A hidden rule labels the rows of this table. It goes by one to three of the table's principal directions, not those with the most spread.
[-0.5  0.1  0.6 -0.2 -1.3  0.3  0.2  0.7 -0.3  1.  -0.5 -0.5 -0.1 -0.4
 -0.7  1.1  0.  -1.5 -0.5 -0.1  0.4  0.   0.2 -0.5  0.4 -0.3 -0.7  0.1
 -0.4  0.2  0.5 -0.4  1.1 -0.6 -0.3] brick
[-0.5 -0.5  0.8  0.2 -2.   0.4  0.   0.6 -0.3  0.  -0.6 -0.9  0.7  0.8
 -0.5 -0.1  0.  -1.9 -1.   0.3  1.   0.5  0.6 -0.8  0.2 -0.8  0.4  1.5
 -0.1  0.1  0.8 -0.8  0.8 -0.5 -1.1] sail
[ 0.5 -1.   0.4 -0.1 -0.2 -0.5 -0.4 -2.2  0.2  0.5 -1.3  0.8  0.1 -0.3
  0.4 -0.4 -0.1  0.4  2.2  1.   2.1 -0.2  0.2  2.5  0.6  1.1  0.1 -1.9
 -0.6 -0.4 -2.8  1.  -2.   1.5  0.9] plum
[ 0.8  1.6 -1.4 -0.7  6.  -2.1 -1.6 -0.1  2.1  1.   0.4  0.3 -0.9 -2.4
  4.9  1.   0.3  4.7  0.6 -1.6 -3.5 -2.7 -1.7  1.7 -1.4  3.4 -1.6 -2.3
  2.2  0.5  1.5 -0.1 -1.9 -0.9  3.7] sail
[ 0.2 -1.4  0.3 -0.4 -1.8 -0.9  0.6 -1.6  0.1 -2.7  1.1 -0.1  1.3  1.7
 -3.3 -2.8 -0.9  0.2  0.4  1.4  1.8  0.8  0.6 -1.7 -0.1 -0.2  2.   3.2
 -1.2 -2.6 -2.6  0.  -1.8  1.8 -0.8] brick
[ 0.  -0.8 -0.1  0.2  0.6  0.  -0.6 -1.9  0.  -0.2 -1.1  0.   0.8 -0.7
  0.9 -0.3 -0.8  0.4  1.1  0.6  0.1  0.2 -0.2  1.8  0.3  0.5  0.3 -1.5
 -0.3  0.4 -0.6  0.3 -0.6  0.4  0.3] dust
[-0.7 -0.7  0.1  0.5 -0.9  0.7 -0.6 -1.1 -0.4  0.3 -1.1 -0.1  0.9 -0.4
  0.1 -0.5 -0.1 -0.6  0.1  0.6  0.4  0.3  0.3  0.8  0.4 -0.9  0.1 -0.6
 -0.5  0.3 -0.7 -0.4  0.1 -0.1 -0.3] raft
[ 0.8  1.1  0.  -0.7  2.6 -1.  -0.9  0.6  1.1 -0.1 -0.2  0.7 -0.9 -0.5
  3.8  0.3  0.8  2.3  0.1 -0.6 -0.9 -1.  -1.   1.1 -0.5  1.6 -0.1 -0.2
  1.9  1.4  1.6  0.1 -1.3 -0.8  1.6] brick
[ 0.9 -1.   0.1  0.2 -0.5  0.  -0.1 -3.1 -1.  -1.4 -0.7  0.5  1.5  0.1
 -0.2 -0.5 -1.4 -0.3  1.7  1.3  1.9  0.8  1.2  2.4  1.2  0.5  1.5 -1.4
 -1.   0.5 -0.3  1.8 -1.2  1.1 -0.7] sail
[ 0.   0.9 -0.3  0.   0.9 -0.5  0.5  3.3  1.   2.3  1.8  0.3 -1.8 -0.5
 -0.4  1.9  0.4  0.4 -1.  -1.2 -1.9 -0.2  0.3 -1.  -0.3  0.7 -2.1 -0.2
  1.   0.1  0.7 -0.1  1.6 -0.2  0.6] brick
[ 0.1  0.2  0.6 -0.7 -0.2 -0.9 -0.3  0.2  0.5 -0.5 -0.2  0.5 -0.2  0.
  0.7 -0.5  0.6  0.6  0.   0.1  1.2 -0.6 -0.1 -0.8  0.   0.   0.4  0.8
  0.2  0.   0.  -0.4 -1.   0.1  1.1] raft
[ 1.5 -1.   0.   0.5  3.1 -0.9 -1.  -3.2  0.4  0.2 -2.  -1.6  1.1 -0.9
  2.5  0.5 -2.   0.8  2.5  0.  -0.6 -0.8 -0.3  3.7 -0.4  2.9  0.2 -3.
 -0.1 -0.7  0.2  0.8 -1.7  0.5  1. ] sail
[-0.4  0.3 -1.  -0.6  0.  -0.9 -0.3  0.   0.  -0.6  0.5  1.   0.4  0.
 -0.1 -0.2  0.6  0.3 -0.4  0.2  0.1 -0.3  0.5 -1.2  0.4  0.1 -0.1  0.4
  0.8  0.3  0.2  0.2 -0.5 -0.2  0.3] raft
[-0.1  0.7 -0.4 -1.1 -0.1 -1.  -0.1  0.3  0.2 -0.9  0.8  1.7 -0.3 -0.1
  0.7  0.2  0.6  0.7 -0.2  0.2  0.9  0.1  0.3 -0.1  0.8  0.8  0.3  0.4
  1.1  1.5  0.7  0.8 -0.6  0.   0.4] nest
[-1.6 -0.4  0.4  0.  -1.7  0.5 -0.5  0.7  0.2  0.3 -0.2 -0.3  0.5 -0.6
 -0.7 -0.6  0.2 -0.5 -1.5  0.5 -0.6  0.6 -0.4 -1.2  0.1 -1.7 -0.4  1.5
 -0.2  0.5 -0.4 -1.8  1.1 -0.7 -0.3] sail
[ 1.2 -0.9  1.2  0.1 -1.7  0.1  0.1 -0.1 -0.4 -1.  -1.5 -0.9  0.3  1.4
 -0.4 -0.2 -0.4 -1.9  0.   1.1  1.1  1.9  0.  -0.4  0.6 -0.9  0.8  1.6
  0.2 -0.1  1.   0.1  0.4 -0.5 -1.7] plum
[-0.8 -0.8  0.  -0.1 -2.   0.8 -1.3 -2.6 -1.6 -1.7 -2.6 -0.1  2.6 -0.1
  0.9 -1.1  0.  -1.6  0.   1.7  1.6  0.4 -0.6  0.7  0.8 -0.9  1.3  0.
 -0.4  1.6  1.1 -0.3 -0.1 -1.5 -1.4] sail
[-1.9  0.3  1.1  0.5 -4.   2.4  1.1  3.  -0.6 -0.2  1.6  0.6 -0.8  1.4
 -2.7 -1.7  1.7 -1.3 -2.3 -0.1  1.3  0.8  0.2 -3.  -0.4 -3.9  0.9  3.2
 -1.3  0.  -1.2 -1.7  2.   0.2 -1.5] brick
[ 0.   1.4 -0.9 -0.7  1.9 -0.3  0.   0.4  0.5 -0.1  1.   0.1 -0.9 -0.3
  1.7  0.5  0.8  1.7 -0.1 -1.3 -0.7 -1.5 -1.2  0.3 -0.9  1.7 -0.3 -0.6
  0.8  0.1  1.2  0.3 -0.5 -0.5  1.1] raft
[-0.3  0.3 -0.5  1.1  1.7  0.4 -0.6  1.8  0.7  2.5 -0.5 -0.5 -1.  -0.8
  2.2  1.7  0.2 -0.3 -0.7 -1.1 -2.6  0.4  0.2  1.1  0.  -0.3 -1.8 -1.9
  1.5  1.3  1.6 -0.6  1.8 -0.9  0.2] raft
[ 0.2  0.8 -0.7  0.4  1.2  0.7  0.8  0.5  0.   0.6  1.2 -0.4 -1.1  0.
 -0.3  0.2  0.7  1.1  0.2 -1.3 -0.8 -0.9 -0.6 -0.3 -1.  -0.3 -0.5 -1.2
 -0.6 -1.4 -0.3  0.1  0.2  0.2  0.8] plum
[-0.9  0.2 -0.5  0.8 -0.1  1.1  0.3  0.6 -0.4  1.6  0.1 -0.6 -0.2 -0.7
 -0.8  1.1 -0.1 -1.  -0.6 -0.7 -1.5  0.2  0.3  0.1  0.1 -1.  -1.3 -1.2
 -0.4  0.2  0.1 -0.4  1.7 -0.5 -0.5] nest
[ 1.4 -0.4  0.6 -0.1  1.7 -1.5 -0.2 -0.2  1.4  0.2 -0.6 -1.8 -0.4  0.4
  1.2  0.4 -0.7  0.5  0.6 -0.5 -0.4 -0.2 -0.1  0.4 -0.5  1.6 -0.2  0.4
  0.8 -1.7  0.6 -0.2 -1.1  0.2  1.1] sail
[ 0.1 -0.7  0.   0.1 -0.6 -0.4  0.  -0.6  0.1 -0.2  0.2 -0.7  0.8  0.3
 -1.2 -0.6 -0.6 -0.2  0.2  0.4  0.6 -0.1  0.3 -0.4 -0.2  0.5  0.3  0.5
 -0.6 -1.4 -0.7 -0.1 -0.4  0.5 -0.1] brick
[ 0.   0.1 -0.5 -0.4 -0.4 -0.1  0.5  0.   0.6 -1.5  2.2  0.8 -0.5  0.9
 -1.4 -2.3  1.   2.5  0.   0.2  0.9 -0.3 -0.8 -1.1 -1.  -0.2  0.9  1.6
 -0.7 -2.1 -2.3  0.1 -1.5  1.3  0.7] plum
[ 1.1 -0.5  1.   0.3  2.  -0.6 -0.6 -1.2  0.5  1.4 -1.9 -1.  -0.1 -1.4
  1.7  1.3 -1.4  0.1  1.4  0.  -1.1 -0.2 -0.2  2.5  0.2  1.1 -0.8 -2.
  0.   0.2 -0.1  0.2 -0.5  0.   0.9] dust
[ 0.1  0.2  0.1 -0.8  0.5 -1.5 -0.1  1.1  1.2  0.5  0.8 -0.3 -0.4 -0.3
  0.   0.4  0.1  0.9 -0.4 -0.4 -0.2 -0.9 -0.3 -1.1 -0.5  1.6 -0.7  0.9
  0.6 -0.9  0.2 -0.4 -0.4 -0.1  1.2] plum
[-0.9  0.1 -1.5 -0.2 -0.4  0.3 -0.9  0.  -0.6 -0.8 -0.5  1.1  0.6 -0.3
  0.5 -0.4  0.8  0.  -0.9  0.7 -1.   0.9 -0.9 -0.9  0.5 -1.1 -0.3 -0.1
  1.1  1.7  0.9 -0.2  0.9 -1.5 -0.9] nest
[-1.3  0.  -1.  -0.4 -1.5  0.8 -0.7 -2.2 -1.5 -2.3 -1.7 -0.5  1.7  0.7
  0.1 -1.3  0.9 -1.5 -1.1  0.8  0.5  0.4 -0.8 -1.2  0.5 -2.1  1.   1.4
  0.3  0.6  1.1 -0.9 -0.1 -1.9 -1.4] sail
[ 0.1  2.2 -2.  -0.5 -0.6  0.7  0.8 -1.  -2.   0.3  1.4  2.7 -0.2 -0.1
 -0.6  0.8  2.6  0.5  0.6 -0.4  2.5 -2.   1.2  0.5  1.  -0.3 -0.5 -2.6
 -0.7  0.3 -0.4  2.5 -1.1  0.   0.6] sail
[ 1.2  0.5 -0.6  0.5  2.5  0.   0.1 -0.4 -0.3  1.2 -0.6 -0.1 -0.6 -0.7
  1.   1.5 -0.3  0.4  1.4 -0.7 -1.3 -0.8 -0.3  1.4 -0.3  1.2 -1.  -2.8
  0.1 -0.1  0.2  1.1 -0.1 -0.1  0.5] dust
[-0.5  0.7 -0.9  0.1  1.   0.2 -0.6  1.1  0.3  0.8  0.   0.5 -0.7 -0.7
  1.5  0.2  1.2  1.  -0.5 -0.7 -1.3 -0.5 -0.9 -0.5 -0.5 -0.4 -0.9 -1.
  0.9  0.7  0.6 -0.6  0.6 -0.9  0.8] plum
[-0.4  1.2 -0.5 -1.7 -0.5 -0.7  0.4 -1.2 -0.5 -2.5  1.6  2.8  0.  -0.1
 -0.2 -0.9  0.7  1.6  0.1  0.5  1.9 -0.4  0.3 -0.2  1.   0.1  1.4  0.9
  0.   1.6 -0.4  1.4 -1.8  0.6  0.7] sail
[-0.2  2.  -1.2 -1.4  2.4 -0.4  0.5  0.5  0.5 -0.7  2.5  2.2 -1.5 -1.2
  0.5  0.2  0.8  3.4  0.1 -1.  -1.3 -1.6 -1.7 -0.1 -0.7  1.5 -0.4 -0.5
  0.3  0.8 -0.6  0.9 -0.9  0.2  1.6] sail
[ 0.1 -1.2  0.4  0.2 -0.4 -0.6 -0.3 -0.5  0.4 -0.6  0.2  0.3  0.8  0.1
 -1.1 -1.1 -1.1  0.3  0.3  1.2 -0.1  0.9  0.6  0.   0.2  0.   0.5  1.1
 -0.2 -0.4 -1.5 -0.2 -0.6  1.  -0.3] nest
[-0.4  0.6  0.2 -1.1 -0.5 -1.1  1.   1.8  0.9 -0.1  2.   0.  -1.1  0.3
 -1.9  0.2  0.3  0.5 -0.9 -0.7  0.2 -0.6 -0.2 -2.6 -0.6  0.7 -0.4  2.1
  0.  -1.4 -0.4 -0.5  0.   0.4  0.8] raft
[ 0.6 -0.9 -0.5  0.8 -1.   0.9 -0.3 -2.4 -2.  -0.1 -1.9  0.4  1.8  0.1
 -0.6  0.2 -0.7 -1.8  1.6  1.5  1.3  0.4  0.7  2.   0.9  0.2  0.4 -2.3
 -0.9  0.6 -0.4  1.6  0.   0.  -1.7] nest
[ 0.1  2.6  2.  -1.1  2.4 -0.5  1.9  3.5  1.8  3.8  0.6 -3.3 -4.1 -0.9
  1.7  5.   0.2 -1.  -1.1 -4.5 -1.1 -2.5 -0.6  0.  -1.   2.4 -2.6 -0.7
  0.5 -0.8  3.  -0.9  1.6 -0.8  2.5] sail
[ 0.5  0.   1.2  0.1 -0.7  0.2  0.7  0.7  0.2  1.6  0.   0.8 -1.3 -0.2
  0.   1.   0.1 -0.4  1.2 -0.2  2.  -0.1  1.   1.5  0.6  0.3 -0.3 -1.7
 -0.7  0.3 -1.2  1.  -0.1  1.4  0.8] brick
[-1.9  0.2 -1.7  0.8 -1.1  1.5  0.2 -0.3 -1.2  0.3  1.2  1.8  0.5 -0.5
 -1.8 -0.6  0.8 -0.2 -0.5  0.2 -0.4  0.3  1.1 -0.5  0.8 -2.5 -0.3 -1.4
 -0.8  0.9 -1.5  0.2  1.1  0.4 -0.6] sock
[ 0.2  0.6 -1.  -0.5  0.1 -0.1 -0.8  0.1 -0.3 -1.1 -0.2  2.3 -0.2  0.
  1.9 -0.8  1.6  1.4  0.1  0.7  0.5  0.2 -1.   0.1  0.3 -0.2  0.4 -0.4
  1.3  1.9  0.6  0.7 -0.5 -0.8  0.1] brick
[-1.6  1.  -1.3 -1.8 -1.7 -1.3 -1.   1.1 -0.1 -1.8  1.1  3.1  0.7  0.
  0.7 -1.   2.1  1.  -1.6  1.   1.4 -0.4 -0.2 -2.4  0.7  0.2  0.5  2.
  1.9  2.5  1.2 -0.1 -0.5 -1.1  0.3] raft
[-0.8 -0.1 -1.1 -0.2 -0.5 -0.1 -0.5  0.8  0.4 -1.5  0.9  0.8  0.3  0.7
  0.3 -1.7  1.   1.  -1.2  0.3 -0.4  0.8 -0.5 -1.7 -0.3 -1.   0.7  1.6
  1.1  0.4  0.6 -0.7  0.2 -0.4 -0.3] raft
[ 2.9  0.3  1.   0.6  2.4 -1.   1.9  2.4  1.6  1.6  2.  -1.2 -2.8  0.8
 -1.4  2.  -1.4  0.6  0.6 -1.4 -2.   1.2  1.1  0.2 -0.3  1.1 -1.3  0.2
  0.3 -2.3 -0.1  1.3  0.5  1.7  0.4] dust
[-2.3  1.3 -1.4 -1.1 -1.6  0.  -1.2  2.7  0.  -0.1  1.1  3.2 -0.1 -1.2
  0.3 -0.4  2.6  1.2 -2.6  0.9 -1.2  0.1 -1.4 -2.7  0.4 -1.5 -1.2  1.6
  1.8  3.1  0.4 -1.2  1.4 -2.1  0. ] brick
[-0.1 -0.2 -0.5 -0.6 -0.7 -0.4 -0.8 -2.2 -0.8 -2.1 -0.4  1.4  1.7  0.1
  0.6 -1.4  0.2  0.6  0.5  1.4  1.7 -0.2  0.2  0.7  0.7  0.4  1.4  0.3
  0.   1.  -0.1  0.8 -1.7  0.  -0.3] sail
[ 1.3 -0.3 -1.4  1.3 -1.2  1.5  0.4 -1.1 -2.2 -1.1 -0.5  0.1  1.2  1.9
 -1.3 -0.6  0.5 -1.6  0.5  1.   0.8  1.3  0.8  0.   0.5 -1.6  0.8 -0.7
 -0.4 -0.5  0.8  1.6  0.5 -0.5 -2.7] raft
[-1.1  0.2  0.  -1.3 -2.4  0.  -0.6  0.6 -0.3 -3.1  0.6  1.8  0.9  1.2
 -0.2 -2.7  1.4  0.6 -1.4  1.4  1.6  0.4 -1.3 -2.5 -0.2 -0.9  2.   3.9
  0.7  1.3  0.2 -0.9 -0.7 -0.8 -1. ] plum
[-0.1 -0.1  0.3 -0.4 -1.3  0.   1.  -0.5 -0.6  0.   0.5 -0.6  0.2  0.4
 -2.2  0.4 -0.4 -1.2  0.4 -0.2  1.7 -0.7  0.5 -0.7  0.   0.6  0.2  0.
 -1.4 -1.4 -0.6  0.5 -0.1  0.6 -0.2] plum
[-0.3 -1.5 -0.8  1.2 -0.3  0.6 -0.9 -1.6 -0.6  0.3 -1.5 -0.7  1.6 -0.4
 -0.3 -0.2 -1.  -1.2  0.2  1.  -1.2  1.4  0.6  1.   0.7 -1.2 -0.4 -1.3
 -0.1  0.2 -0.1 -0.2  0.9 -0.4 -1.2] brick
[-0.2  0.4 -0.4 -0.3 -1.   0.   0.   0.3 -0.3 -1.4  1.1  1.3  0.4  0.7
 -0.5 -1.5  1.   0.9 -0.6  0.6  0.8 -0.1  0.1 -1.4 -0.1 -0.7  0.9  1.6
  0.1  0.1 -0.2  0.  -0.6  0.  -0.2] raft
[-0.2  0.1 -1.1 -0.4 -0.2 -0.1  0.1 -0.9 -0.5 -0.6  0.5  0.8  0.4  0.
 -0.4  0.1  0.   0.   0.3  0.2  0.6  0.2  0.3  0.5  0.6  0.7  0.1 -0.8
  0.1  0.5  0.1  1.1 -0.2  0.2 -0.3] brick
[ 1.5 -0.4  1.1  0.1  0.9 -0.8 -0.5 -0.8  0.3  0.1 -1.3 -0.5  0.5  0.
  1.6  0.5 -1.  -0.1  0.9  0.5  0.5  0.   0.7  1.9  0.3  1.4  0.4 -0.2
  0.4  0.3  0.8  0.6 -1.1  0.1  0.2] raft
Which label does each new row get?
[ 0.6  1.1 -0.5 -1.5  2.1 -1.6  0.1 -0.2  0.9 -1.5  1.4  0.5 -0.6 -0.1
  1.2  0.   0.1  2.4  0.  -0.7 -0.3 -1.  -0.8 -0.3 -0.4  2.1  0.4  0.8
  1.   0.   1.1  0.6 -1.5  0.   1.4] nest
[ 0.5  2.7 -3.4  0.8  5.3  0.9 -0.9  0.8 -0.9  0.1 -0.1 -0.7 -0.4 -0.8
  4.8  2.4  0.8  1.1 -1.7 -2.3 -5.9 -0.5 -1.3  0.7 -0.5  0.3 -1.6 -2.6
  3.3  3.   6.6  0.5  2.1 -4.  -0.7] sail
[ 0.5  0.6  0.1 -0.5  2.4 -0.8 -0.3 -0.5  0.6  0.  -0.3 -0.4 -0.6 -0.7
  2.1  0.6 -0.3  1.3  0.6 -0.9 -0.7 -1.1 -0.7  1.  -0.5  1.6 -0.1 -1.
  0.5  0.2  0.8  0.1 -0.9 -0.2  1.4] raft
[ 0.6 -0.6  1.1  0.6  0.4  0.1  1.   1.5  0.9  0.9  0.1 -2.4 -1.1  0.8
 -1.4  0.4 -0.9 -0.9 -0.3 -1.  -1.2  0.4 -0.2 -1.3 -1.  -0.4 -0.5  1.3
 -0.4 -2.4 -0.4 -1.1  0.9  0.5 -0.2] raft
[-1.3  0.7 -1.4 -0.2 -1.6  0.6  0.2  2.8 -0.3  0.2  1.4  1.5 -0.7  0.7
 -1.4 -0.5  2.2 -0.2 -1.6 -0.1 -0.3  0.  -0.7 -3.2 -0.5 -1.2 -0.7  1.2
  0.8  0.3 -0.1 -0.6  1.5 -0.9 -0.8] sail
[-0.6  0.1  0.  -0.7 -1.9  0.   0.7  0.2 -0.5 -0.9  1.4  1.7  0.2  0.4
 -2.5 -1.1  0.5  0.2  0.   0.7  1.7 -0.3  0.3 -1.6  0.1 -0.4  0.7  1.3
 -1.  -0.4 -2.   0.4 -0.5  1.  -0.2] nest
[ 0.7  0.3  1.  -0.8 -0.3 -0.8  0.1  0.5  0.2  0.1 -0.8 -1.1 -0.1  0.4
  0.7  1.2 -0.2 -1.2 -0.2 -0.2  1.  -0.3  0.  -0.2  0.1  1.4  0.   0.9
  0.6  0.1  2.   0.1  0.  -0.8 -0.1] nest
[-0.2  0.2 -0.4 -0.2  1.1 -0.1 -0.6 -0.8  0.3 -0.1  0.   1.   0.  -0.9
  1.4 -0.2  0.1  1.5  0.5  0.1 -0.3 -0.3 -0.5  1.5  0.1  0.7  0.  -1.1
  0.3  1.  -0.5  0.4 -0.8  0.2  0.8] raft
[-1.   0.   0.6 -0.8 -1.7 -0.4 -0.2  1.7  0.5 -1.   0.4  0.8 -0.3  0.4
 -0.1 -0.7  0.7 -0.3 -1.7  0.5  0.2  1.2  0.1 -2.1  0.6 -1.6  0.5  2.8
  1.   1.4  0.7 -1.2  0.6 -0.6 -0.3] dust
[ 1.5  0.   0.8 -0.6  0.1 -1.2  1.5  1.1  0.6 -0.6  1.4 -0.7 -1.1  1.6
 -1.8  0.  -0.4  0.   0.6 -0.6  1.3 -0.5  0.3 -1.8 -0.8  1.5  0.7  1.7
 -0.4 -2.5 -0.4  0.7 -0.9  1.3  0.3] sail
[ 0.2 -0.7  0.7  1.5  1.5  0.4 -0.5  0.9  0.4  2.5 -1.4 -2.1  0.2 -1.
  0.3  1.  -1.2 -0.8  0.1 -0.5 -2.8 -0.6 -0.3  0.2 -1.2  0.  -1.5 -1.1
 -0.4 -1.  -0.1 -1.5  1.3 -0.5  0.1] sail
[-0.4  0.9  0.2  0.2  0.2  1.  -0.4  1.4 -0.5  1.4 -1.8 -1.8 -0.4 -0.7
  1.6  2.   0.6 -1.7 -1.6 -0.8 -2.1  0.1 -1.5 -0.4 -0.2 -0.9 -1.6 -0.1
  1.   1.3  3.1 -1.3  2.3 -3.  -0.9] dust
[-1.4  1.3  0.4 -1.8 -2.3 -1.   0.8  3.5  0.9 -1.   2.8  1.8 -1.4  0.7
 -1.6 -0.3  1.7  0.2 -2.9 -0.3  0.7  0.6  0.6 -4.1  0.6 -1.5  0.1  4.4
  1.2  1.   0.5 -0.9  0.6 -0.2  0.2] brick
[ 1.1 -1.8  1.2  1.2  0.6  0.1 -0.4 -0.7  0.3  1.  -2.1 -1.   0.3 -0.3
  0.5  0.3 -1.8 -1.   1.5  0.7 -0.7  1.3  0.4  1.9  0.3 -0.1 -0.1 -1.4
 -0.3  0.  -0.8  0.   0.3  0.7 -0.4] plum
[-0.4  0.5 -0.3 -0.4  1.3 -0.5 -0.3 -1.8  0.   1.9 -0.4  0.   0.2 -2.5
  0.8  2.2 -0.8  0.5  1.1 -0.5  0.  -1.6  0.3  2.6  0.6  2.  -1.6 -3.5
 -0.8  0.4 -0.2  0.9 -0.4  0.1  1.8] raft
[-0.1  0.6  1.3 -0.4  1.2 -0.2 -0.1  1.1  0.7  2.  -1.5 -1.4 -1.2 -1.3
  2.2  2.7 -0.5 -1.  -0.3 -1.3 -1.1 -0.6 -0.7  1.3  0.   1.2 -1.4 -1.
  0.7  1.4  2.  -0.7  1.1 -1.2  0.8] sail
[-0.6  0.3 -1.  -0.1  0.8  0.1 -0.2  0.   0.3 -0.5  1.1  0.9 -0.2 -0.5
 -0.1 -1.2  0.6  2.1 -0.1 -0.2 -0.9 -0.6 -1.1 -0.7 -0.8 -0.3  0.  -0.2
 -0.2 -0.3 -1.1 -0.4 -0.4  0.2  0.8] raft
[-1.3  0.2 -0.8 -0.1 -1.1  0.6 -0.4 -0.5 -0.8 -0.4  0.   0.3  1.  -0.3
 -0.6 -0.4  0.5 -0.5 -0.9  0.4 -0.1 -0.1 -0.1 -0.7  0.3 -1.  -0.1  0.3
 -0.2  0.6  0.1 -0.5  0.5 -0.8 -0.6] brick
[ 0.6 -0.1  0.9  0.1  0.4 -0.3  0.1  1.   0.5  1.6 -0.6 -0.5 -0.8 -0.5
  0.5  1.6 -0.6 -0.8  0.2 -0.3 -0.5  0.3  0.3  0.8  0.3  0.8 -1.  -0.6
  0.4  0.4  0.5  0.1  0.7  0.   0.2] sail
[ 0.8  0.7  0.   0.7  1.2  1.   1.2  1.9 -0.2  2.3  0.3 -1.1 -1.8  0.
 -0.6  2.   0.1 -0.6  0.4 -1.6 -1.3 -0.8 -0.8  0.  -1.1  0.8 -1.6 -1.8
 -0.4 -1.1  0.2  0.3  1.6 -0.1 -0.1] raft
[-1.3  0.5  0.  -0.5 -1.5  0.5 -0.2  0.7 -0.5 -0.3  0.2  0.9  0.3 -0.4
 -0.2 -0.1  0.7 -0.5 -1.1  0.3  0.5 -0.1 -0.3 -1.1  0.3 -0.8  0.2  0.8
  0.   1.5  0.5 -0.5  0.8 -0.8 -0.4] sail
[ 0.5  0.3 -0.6  1.4  0.7  1.3  1.2  0.4 -0.5  1.9  1.   0.  -1.2  0.1
 -0.2  1.4 -0.1 -0.4  1.  -1.4  0.1  0.2  1.6  2.   0.3 -0.1 -0.6 -3.5
 -0.8 -0.2  0.1  1.6  1.1  1.3  0. ] plum
[-1.6  0.  -0.4 -2.1 -1.4 -2.7 -2.9  0.   0.2 -1.9 -1.2  0.6  3.5 -1.1
  2.  -1.   0.7  0.1 -2.3  1.7  0.6 -1.5 -0.6 -3.4  0.2  1.2  0.5  3.4
  2.   2.   3.7 -2.1 -0.8 -3.3  0.7] raft
[ 1.2  0.9  0.7 -0.7  1.5 -0.5  0.6 -0.7  0.   0.7 -0.6 -1.6 -0.7 -0.3
  1.   2.2 -0.7 -0.5  0.8 -1.2  0.5 -1.3 -0.3  1.7 -0.2  2.5 -0.5 -1.1
 -0.2 -0.5  1.5  0.9 -0.6 -0.3  0.7] nest
[ 0.4  1.4 -0.4 -0.7  2.5 -0.5 -0.3 -1.7 -0.2  1.4 -0.7  0.1 -0.3 -2.2
  2.4  2.5 -0.2  1.   1.4 -1.1  0.  -2.4 -0.4  3.1  0.2  2.8 -1.2 -3.8
 -0.1  1.   1.1  1.3 -1.  -0.5  2. ] brick
[ 0.2 -1.1 -0.8  1.2  0.4  0.  -0.5  0.3  0.4  0.   0.6  0.8  0.5  1.1
  0.  -1.8  0.   0.9  0.9  0.5  0.   0.1  0.6  0.4 -0.8  0.6  0.7 -0.3
  0.3 -0.8 -1.6  0.3 -0.7  1.5 -0.4] plum
